Each run below is a few steps of one of 7 hidden systems, one row a step.
path 1, Z989 (9 x 18):
3; 2; -3; -8; -9; 4; 9; -3; -5; 2; -2; 0; 13; 3; 10; -10; 4; -4
-7; 8; 0; 2; 1; 7; -7; 7; -2; 4; -8; -11; 0; 9; 3; -12; -1; -2
-7; -5; -9; 5; 4; -1; -10; 0; -4; 1; -9; -1; -13; 8; -7; 7; -6; -4
-7; -6; 1; 2; -6; -6; -6; -10; -2; -2; -1; 18; 2; -4; -8; 11; 0; 0
4; 8; 13; 1; 1; 9; 1; -7; 5; -4; 10; 9; 12; -6; 0; 1; 2; -8
10; 11; -6; 0; 5; 4; 10; 4; 9; -2; 12; -4; 2; 10; -1; -9; -5; -6
2; -1; -24; 0; -4; -6; 3; 2; 0; -1; -3; -2; 0; 10; 11; -4; 0; 5
-13; -5; -5; -4; -8; -1; -7; -5; -15; 1; -17; 1; 5; -2; 8; -4; 2; -4
-11; 4; 19; 5; 0; 4; -14; -2; -3; 2; -8; -1; -3; 4; -7; -2; -5; -10
path 2, Z175:
19; -12; 5; -1; 6; 4; -9; -6; 6; 3; 12; 12; 3; -13; -16; 7; 3; 20
3; 23; 7; -3; 4; 15; -2; -8; -7; -1; 9; 14; 20; -12; -14; 6; 5; 1
-16; 31; -4; 1; 2; 6; 14; 6; -11; -4; 1; -6; 6; 7; -2; 5; -1; -20
-23; -3; -17; 4; -7; -15; 15; 12; -4; -3; -7; -12; -14; 10; 14; 4; 2; -11
-6; -36; -7; 1; -5; -15; -8; -1; 4; 1; -10; -1; -10; -5; 21; -11; 1; 6
22; -18; 14; -3; 11; 1; -24; -9; 9; 1; -4; 2; 2; -9; 2; -19; -10; 16
30; 18; 18; -5; 11; 12; -6; -2; 3; 0; 9; -2; 4; -2; -24; 7; -4; 12
-2; 23; 2; -3; -8; 12; 24; 6; -9; 3; 15; 4; 9; 0; -22; 25; 15; -3
-39; 9; -19; 6; -12; 5; 15; 6; -10; 3; 3; 4; 10; 1; 9; 1; 16; -15
path 3, Z523 (9 x 18):
-12; -12; -19; 7; 9; 4; 1; 3; 6; 7; 14; 5; -2; -1; -12; -11; -3; -6
-3; 12; -4; 8; 14; -3; -20; -7; 7; -11; 0; 13; 4; -9; -3; 2; -9; 6
16; 3; 5; -10; 3; -6; 8; -12; -7; -14; -2; 5; 3; -12; 7; 13; -6; -8
8; 4; 16; -7; -17; -5; 16; -1; 5; 1; 2; 1; 10; 14; 6; -10; 0; -9
5; -8; -18; 6; -13; 8; -2; 2; 7; 9; 0; -3; 0; 25; 6; -7; 7; 4
-12; -6; -25; 2; 2; -3; -10; -1; -11; 7; -4; 10; 1; 1; -21; -1; -2; 9
-14; 1; 6; 1; 8; 3; -17; -14; -11; -7; -9; 15; 5; -17; -2; 7; -5; -11
8; 1; 15; -1; 9; 5; 9; -9; 7; -10; 10; 2; -3; -3; 6; 2; -11; -28
14; 8; 4; 6; -8; -9; 11; 4; 25; -5; 15; 4; -1; 20; 3; -1; -2; 1
path 4, Z239 (9 x 18):
3; 8; -10; -1; 15; 1; -3; 8; -5; 1; 2; -9; -2; -8; -13; -3; -4; 12
1; 12; 10; -7; -2; -14; 2; 3; -11; -7; -14; -5; -1; -7; 0; 8; -3; 7
4; -8; 18; -6; -5; 4; 6; 2; -4; 3; -7; -14; -7; 1; 12; 0; 2; -11
0; -9; 3; 9; 5; 8; -4; 13; 14; 8; 8; -14; -11; 7; 0; -9; 4; 6
3; 0; -10; 4; 11; 0; -9; 6; 0; 0; 2; -3; -5; -13; -7; 9; 5; 23
7; 10; 16; -11; 5; -2; 2; -2; -14; -4; -5; -3; 7; -20; -5; 4; -1; 6
7; 12; 17; -3; 1; 6; 7; 5; -1; -2; -5; -18; -3; 7; 13; -7; -4; -13
-2; -8; -7; 5; 2; 1; 7; 16; 5; 6; 2; -21; -19; 11; 2; 0; 2; 0
-5; -14; -2; 2; 0; -8; -6; 10; 0; 5; -2; -4; -4; -16; -4; 2; 10; 26
path 5, Z962, 9 rows:
-2; -3; -14; -10; -21; -5; -2; -6; -14; 9; -14; 9; 25; 7; 3; -22; 8; 17
-17; 1; -2; 1; -6; 14; -24; -11; -26; 5; -28; 3; 0; 4; -3; 9; 2; -7
-12; 16; 24; 10; 6; -6; -15; 2; 0; -4; -5; 5; -16; 3; -25; 23; -10; -4
-2; -5; 14; 17; 8; -3; 5; 6; 32; -9; 27; 7; -13; -8; 4; 17; 4; -4
15; -10; -11; -4; 15; 7; 22; 5; 16; 2; 30; -4; 8; -10; 4; -23; -1; -5
20; 11; -32; -14; 2; 2; 6; -3; -10; -2; -6; -6; 21; 2; 18; -21; -2; 11
0; 4; -13; -15; -18; -8; 2; -5; -33; 1; -34; -7; -1; 14; 6; 11; -2; -3
-25; -2; 29; 5; -25; -18; -9; 1; -8; 6; -20; 7; -8; 14; -14; 11; 2; -2
-20; -15; 24; 24; 3; 13; -24; 0; 24; 7; 14; 12; -10; 2; -10; 3; 6; -5
path 6, Z239 (9 x 18):
12; -8; 0; 0; -16; -3; 4; 5; 10; 6; 1; -3; 3; 14; 10; -8; 8; 15
4; -5; -11; -1; -2; 19; -11; 0; -9; 13; -4; -2; 6; 3; -10; -1; 9; 13
-14; 18; 10; 4; 4; 3; -14; 1; -10; 1; -8; 3; 4; -3; -17; 3; -2; 3
-10; 8; 12; 4; 5; -1; -1; -2; -2; -12; -6; -3; -10; -6; 10; 16; -5; -19
-2; -15; 5; 2; 5; -8; 16; 6; 14; -3; 15; -5; -11; -5; 8; -3; -2; -12
14; -10; -14; -1; 2; -6; 3; 4; 14; -1; 9; -1; 3; -4; 10; -12; 4; 20
18; 3; -12; -13; 0; 2; -2; -4; -15; 5; -7; 0; 12; -3; -11; -6; -1; 18
0; 20; 15; -5; -10; 3; -6; -1; -15; 3; -18; -4; 5; 14; -11; 1; -3; -2
-17; 0; 11; 10; -5; 11; -4; 4; -1; 3; -7; -9; -17; 12; 3; 15; 5; -18
path 7, Z715:
-2; 4; -7; 8; 0; 14; -21; -13; -5; 0; -16; 4; -7; 22; -1; 7; -10; -18
-2; 9; 0; 12; -4; -7; -2; -6; 9; -6; 5; 16; -12; 19; -17; 24; -10; -14
5; 14; -3; 11; -5; 12; 9; -7; 18; -4; 26; 20; 10; 7; -4; 13; 7; -8
14; 14; -22; -3; 7; 17; 14; -5; 6; 0; 18; 2; 15; 13; 0; -15; -6; -15
1; 18; -35; -1; -6; -1; -2; -4; -9; -1; -13; 2; 9; 24; 3; -6; -7; -2
-8; 3; -13; -1; -20; -4; -4; -19; -16; -4; -18; 21; 6; 16; 1; 16; -3; -16
-2; 0; 20; 7; -17; 6; -8; -16; 7; 1; 2; 20; 4; 24; -7; 4; -5; -25
10; 4; -3; 18; 6; 22; -10; -4; 24; 1; 18; 6; -10; 26; -9; 6; -5; -15
10; 18; -34; 8; 12; 4; 6; -1; 9; -5; 21; 11; 0; 12; -20; 14; -7; -1
path 8, Z989 (9 x 18):
14; -4; -8; 1; 0; 13; 6; -4; 6; -1; 9; 0; 1; 3; 8; 7; 5; -5
-6; 2; -13; -4; -4; -3; 10; 4; -4; 5; 4; 1; 11; 2; -3; -15; 2; 4
-8; 6; -5; 3; 6; 1; -12; 1; -3; -5; -11; -7; -1; -3; 14; -3; -2; 2
-3; -3; 5; -3; -1; -7; -1; -4; -9; -1; -11; -2; -10; 5; -7; 7; -9; -12
-1; -5; 12; 7; -11; -1; -7; -4; 10; 1; 3; 12; 0; 7; -3; 5; 4; 4
10; -4; -2; 0; 5; 17; 0; -6; 3; 3; 14; 6; 6; -4; -6; 0; 4; -3
0; 15; -13; -2; 6; -3; 7; 5; 2; -2; 8; 0; 9; -1; -7; -9; -3; 6
-2; 9; -11; 0; 1; -6; 2; 1; -3; -9; -9; -6; -2; 1; 16; 5; -2; -1
-11; -8; 6; -2; -12; -6; 5; 0; -8; 2; -11; -3; -3; 7; 6; -1; 0; -12
path 9, Z523 (9 x 18):
-23; 5; 12; 7; 14; -15; -1; 10; 1; -14; -7; -12; -20; -15; 13; 13; -6; -10
5; -19; 21; -2; 6; -22; 11; 10; 18; -7; 8; -11; -14; -18; 16; -8; -4; 4
31; -8; 16; -6; -1; -1; -2; 10; 14; 7; 6; -13; 2; -3; 4; -17; 5; 32
21; 9; 0; -11; -6; 17; -3; 8; -18; 13; -10; -17; 4; 3; -14; 7; 14; 29
-25; 12; 6; -2; -9; 15; 5; 12; -28; 13; -13; -16; -2; -2; -13; 14; 18; -2
-42; -4; 5; 15; 11; 8; 1; 17; 0; 3; 3; -17; -17; -9; 9; 1; 6; -20
-11; -7; 3; 14; 29; -16; -4; 18; 25; -10; 14; -13; -23; -17; 7; -7; -11; 4
27; 0; 17; -6; 14; -22; -5; 6; 14; -13; 2; -5; -4; -26; 7; 2; -5; 35
35; 4; 27; -23; -11; 3; 13; 2; -15; 4; -9; -17; 13; -13; 6; 0; 13; 23
path 10, Z530, 9 rows:
-1; 11; -4; -1; 13; -1; -7; 4; 3; -5; -1; -7; 9; -9; 12; -21; -4; 8
12; 5; -11; -8; 6; -8; -1; 2; -12; -5; -16; -13; -9; 2; 2; 6; -10; 5
-5; -7; 14; -4; -12; -17; 12; 11; -4; 4; -4; -8; -9; -1; -6; 9; 4; 7
-6; -14; 21; 7; 1; 11; -5; 6; 10; 5; 5; -9; -6; -9; 10; -4; 10; 0
1; -5; -7; 4; 24; 7; -10; 3; 5; 2; 8; -7; -4; -10; -7; -16; -10; -1
5; 11; -13; -5; 12; -12; -1; 3; -7; -8; -2; 0; 1; -17; -9; 10; -4; 18
2; 2; 7; -11; -7; -10; 21; 4; -11; -7; -4; -9; 0; -13; 15; 11; 7; -2
0; 1; 20; 2; -1; -2; 7; 10; 13; 0; 1; -18; -7; 7; 17; -15; 0; -5
6; -14; -7; 9; 12; 1; -17; 8; 13; 5; -1; -12; -17; 9; -1; -8; -5; 13
path 11, Z175, 9 rows:
26; 4; -20; -7; 19; 15; 7; -8; 1; -2; 13; -1; 4; 6; -9; -8; -15; -14
1; 21; -9; -4; -18; -20; 4; 0; -9; -3; -11; 11; 6; 13; -15; 17; 0; 16
-10; -11; 7; -1; -19; 19; 1; -10; -14; 5; -12; 1; 1; 9; 13; 11; 12; -23
-19; -10; 5; 8; -4; -9; -2; 8; 13; 10; 6; 0; -1; 16; -5; -32; -8; -10
9; -5; -9; 18; 10; 0; -21; 0; 25; -8; 4; 2; -19; 9; 7; 13; -5; 10
22; -13; -4; -10; 3; -8; 7; -20; -2; -8; 10; 23; 6; -13; -11; 12; -9; -5
7; 28; 15; -7; -17; 2; 3; -9; -2; -4; -4; 13; 27; 6; 7; -5; 4; 3
1; 15; -11; 1; -4; 22; 9; 5; -5; 7; -2; -17; -2; 30; 1; -4; 1; -21
-19; -15; -22; 9; -13; -18; 3; 10; 1; 9; -3; 2; -16; 20; -14; 6; 0; 3
path 12, Z715 (9 x 18):
-17; 13; -3; 14; -6; -8; 7; 15; 14; 0; 4; -8; -13; 23; 1; 1; -1; -6
-10; -17; -25; 8; -2; 1; 2; -7; 10; -3; 15; 20; 2; -7; 6; 9; 7; -3
17; 4; -1; -9; 3; -6; -3; -15; 4; -4; 5; 17; 20; -1; -6; -21; -15; -1
22; 20; 0; -2; -1; 15; -12; -6; -5; -3; -16; -11; 1; 17; 13; 5; -2; 4
-1; -2; -8; -3; -13; -2; 17; 3; -14; 5; -6; -6; -14; 18; -13; 24; 1; -12
-25; -1; 2; 10; -16; 3; 2; 1; 6; 11; 12; 19; 12; 7; -16; -3; 13; -1
-5; 0; -4; 8; 21; 21; -16; -11; 7; -1; 10; 8; 7; -5; 1; -16; -9; -18
12; 21; -12; 4; 15; -13; -7; -1; 8; -16; -6; -4; -10; 12; 4; 1; -23; -3
11; 10; -11; -1; -19; -10; 15; -5; 0; -11; -1; 9; 2; 6; 13; 29; 10; 5
path 13, Z530 (9 x 18):
-4; 14; 15; 6; -11; 3; 0; 4; 8; -1; 6; 5; 9; -2; 4; 6; 14; 13
2; -8; -13; 2; 6; 18; 2; -2; 0; 1; 3; -8; -5; 5; 11; -3; 0; -16
-11; 10; -7; 4; 1; -15; -6; 5; 3; -2; -2; 5; 3; 7; -11; -9; -10; 6
4; -8; -1; -2; -7; 0; -8; -9; -8; -4; -12; 7; -3; -5; 6; 19; 4; 4
-2; -7; 14; -6; -6; -2; 13; -2; -2; 4; 6; 2; 5; -1; -5; -10; -2; -14
11; 11; 7; 6; 4; 11; -10; 0; 13; 0; 6; -1; 4; 6; 0; -3; 2; 8
2; -4; -25; -1; 4; 5; 4; 2; -5; 3; 4; -2; -3; 4; -6; 4; 0; -1
-19; 10; 0; 0; -8; -10; 2; 3; -7; -3; -6; 6; 8; -4; 0; 2; 4; 4
1; -1; 12; 1; -1; 6; -5; -8; -2; -5; -9; -2; -4; 3; 14; 5; -3; -16
path 14, Z962, 9 rows:
4; -8; -17; 0; 5; -3; 1; -6; 0; -2; 8; 11; -2; -3; -12; 8; -3; 1
-3; 9; 2; -5; -1; -5; 9; -7; -5; -8; 2; 10; 13; -11; 6; -1; -1; -9
-3; 13; 5; 2; -3; 7; 2; 3; 1; -1; -5; -10; 0; 16; 11; -6; -2; -14
2; -5; -12; 5; -5; -7; -3; 4; 5; 5; 0; -1; -10; 20; -11; -1; -5; 4
-6; -15; -9; 1; -4; -9; -3; -10; 0; -1; 3; 20; 5; -8; -5; 4; 0; 1
-3; 8; 10; -2; 5; 10; -3; -10; -5; -5; 0; 8; 11; -7; 4; -6; -4; -18
10; 20; 0; 4; 3; 8; -2; 2; 6; -3; 1; -8; -4; 18; 1; 3; -5; -6
3; -6; -16; 2; -8; -10; 13; 4; 6; 0; 6; 3; -8; 11; -8; 11; 1; 3
-15; -10; -5; -2; -7; -10; 9; -5; -2; 0; 5; 15; 13; -9; 1; -11; 2; -5

Name the system that made each run.
path 15, 2 rows:
-9; 4; -13; 13; -8; 10; 7; 6; 12; 4; 14; 3; -1; 14; 2; 7; 12; -2
-2; -5; -22; 0; 6; 4; 4; -8; 0; 1; 12; 14; 10; -1; -8; -9; -5; -9
 -> Z715
path 16:
5; 4; -10; -1; -1; -16; 6; -2; -2; -13; -7; 0; -10; 3; 10; 17; -7; -5
5; -6; 6; -3; -22; -8; 13; -4; 5; 1; 5; 12; 8; 6; 3; 6; 10; 3
 -> Z715
path 17 (2 x 18):
6; 5; 0; -2; -8; 0; 17; -13; -1; -6; 9; 14; -1; 16; -10; 16; -8; -31
-1; 15; -7; 13; -14; 11; 2; -1; 20; 5; 16; 10; 11; 29; 0; -7; 6; -5
 -> Z715
path 18 (2 x 18):
0; 14; 2; 2; 3; -18; 5; 11; 8; -10; -1; -7; -7; -5; 10; 7; -1; 12
2; -20; 0; -2; -3; -8; 5; 6; 3; -2; -7; -13; -12; -4; 20; -1; 3; 1
 -> Z530
path 19 (2 x 18):
5; -4; 8; -9; -3; -15; 13; 7; -4; -4; -5; -11; -7; -9; 5; 5; 0; 6
-1; -9; 16; -3; -10; 0; 1; 9; 1; 9; -4; -10; 2; 0; 7; -15; 8; 11
 -> Z523
path 20 (2 x 18):
-21; -11; 2; 2; 1; -20; -2; 4; -1; -4; -12; -4; -9; -4; 14; -13; -8; -7
11; -26; 13; 0; 9; -8; -14; -3; 11; 0; -2; -2; -12; -4; 3; -13; -12; 3
 -> Z523
path 21:
28; 11; 1; -4; 9; 11; -5; -7; 2; -3; 2; -3; 1; 8; -5; 0; -9; -1
6; 14; -18; -2; -12; -3; 9; 5; -4; 2; -1; 1; 5; 16; -6; 9; 5; 12
 -> Z989
path 22:
17; -12; -1; -11; 8; 3; 11; -12; -6; -3; 3; -1; -4; 0; -3; -1; -14; -23
1; 16; 0; 7; -13; -6; -4; 10; 10; 3; -2; -1; 2; 23; -4; -6; 2; 17
 -> Z715
path 23 (2 x 18):
4; -4; -23; 0; -2; 15; 12; 6; -3; 11; 14; -3; 3; 1; -11; 3; 13; 6
-20; 16; -4; -1; -5; -6; -4; 5; -10; 2; -6; 6; 16; -7; -7; -9; 5; 16
 -> Z239
path 24, 2 rows:
-3; -17; 5; 4; 8; 14; -11; 1; 0; 10; 2; -4; -8; -1; -11; -4; 0; -5
-1; 7; 6; 8; 12; 8; -6; 3; 6; 0; 12; 3; -5; -6; -16; 11; 0; 2
 -> Z523
path 25, 2 rows:
1; 4; 31; 7; -9; 10; -9; -5; 8; 0; -2; 1; -4; 13; 1; 7; 1; -13
-5; -2; -5; 14; 8; 19; 3; 7; 17; 1; 21; -3; -13; 3; 1; 13; 9; -9
 -> Z239
path 26 (2 x 18):
10; 16; 17; -1; 7; -3; -8; 0; 10; -10; -2; -3; 8; -6; 15; -11; -5; 9
26; 9; -4; -8; 8; 10; 14; 5; -3; 0; 6; -16; -5; 3; -3; 6; -2; 0
 -> Z175
path 27 (2 x 18):
-7; 10; 6; -7; -6; -1; 1; -8; -15; -3; -10; 8; 11; -5; -2; 5; 0; -8
-5; 14; 16; 8; -2; 6; -1; 3; 10; -1; 4; -2; -3; 12; 2; 3; 0; -10
 -> Z989
path 28, 2 rows:
10; -8; 11; 0; 7; 12; -3; -1; 6; -1; 2; -10; -4; -3; 14; -4; 1; -6
10; 3; -5; -3; 5; -5; 6; 7; 5; 3; 11; -2; 2; -1; -14; -9; -3; 11
 -> Z175
path 29:
11; 10; -6; 3; -6; 3; -10; -2; 8; -10; -17; -12; 0; 14; 40; -6; 0; 2
4; -23; -11; -7; 6; 6; 6; 5; -12; 16; 3; -11; -15; 5; -28; 0; -5; -6
 -> Z239
path 30, 2 rows:
-1; 13; 3; -11; -9; -19; 18; 12; -9; 6; -4; -10; 4; 14; -15; -19; -10; 1
0; -6; -4; 13; -5; 6; -21; 4; 10; -2; -13; -8; -13; 8; 24; 10; 9; 15
 -> Z989
